A single turn carries every row of the set below to another of its rows. Some are shown first; where does it send the rows asked next?
J_528: [-3.46,  0.17,  1.99, -0.11, -0.72, -0.20,  1.95,  1.89,  1.87, -0.45,
 -1.38,  0.86, -4.18,  1.86, -0.71]
J_854: [ 5.11,  0.93,  1.96, -2.58,  2.31, -0.20, -2.78, -1.24,  0.88,  0.81,
  1.28, -0.03,  0.15,  1.27,  0.98]
J_473: [ 2.15,  0.93, -1.50, -2.80, -4.06, -0.01,  0.60,  1.83, -0.67, -1.36,
  1.75,  0.41,  1.49, -1.20, -1.78]
J_285: [-2.18, -4.08, -0.60, -0.50,  3.20,  1.15,  1.13, -1.22, -1.04,  0.63,
 -0.33,  0.36, -1.12, -0.61, -0.82]
J_409: [ 3.57,  1.93,  3.72, -3.22,  0.83,  0.00, -1.33, -1.32,  1.47, -0.23,
  1.14,  0.38,  0.26,  3.33, -0.55]
J_293: [-2.79, -0.41,  0.88,  2.40,  2.38,  0.81,  0.65,  0.71, -1.55,  2.24,
 -2.68, -1.53, -1.86,  1.91,  2.31]
J_895: [-1.14,  5.73, -0.80, -0.13, -3.68, -0.63,  0.37,  0.25,  0.75, -2.15,
 -0.53, -0.43,  0.56,  1.29,  1.04]
J_793: [-1.61,  1.41, -0.60, -0.40, -4.84, -1.29, -1.88, -4.36,  0.88,  1.63,
 -0.35, -0.19,  1.51,  0.71,  0.43]
J_436: [-1.55, -0.26, -2.02,  1.82,  2.54,  0.16,  0.00,  0.64,  1.45,  0.95,
 -0.94, -0.99, -4.33, -0.33,  3.26]
J_720: [ 3.00,  3.27,  2.85, -1.63,  1.91, -0.84, -2.84, -2.56,  2.06,  0.08,
  0.16,  0.33, -0.53,  2.36,  1.77]
J_70: [ 1.20,  2.60, -3.30,  0.48, -0.36, -1.80, -2.38,  0.12, -1.07, -1.54,
  0.57, -1.01,  1.24, -3.01,  2.06]
J_332: [-0.25, -3.21, -0.30, -1.01,  2.23,  0.78,  1.86,  3.68,  0.84,  0.08,
  0.60, -1.28, -1.63, -1.13, -1.37]
J_913: [-2.62, -1.67,  1.63, -1.17, -0.48,  2.76,  2.21,  0.71,  1.97,  2.89,
 -2.96,  1.19, -1.42,  0.86, -0.54]
J_433: [ 1.13,  0.71, -2.08,  0.30, -2.41,  0.12, -1.59, -1.35,  0.12,  3.08,
  0.34, -3.86,  3.97,  0.17,  1.72]
J_996: [-0.98, -0.19,  1.08, -0.89, -2.71, -2.04, -0.73, -1.33, -1.35,  0.15,
  1.11, -2.46,  4.39,  0.97, -2.41]

J_854 moves to J_720
J_793 moves to J_996
J_473 moves to J_70
Now find these:
J_285 moves to J_293
J_528 moves to J_332

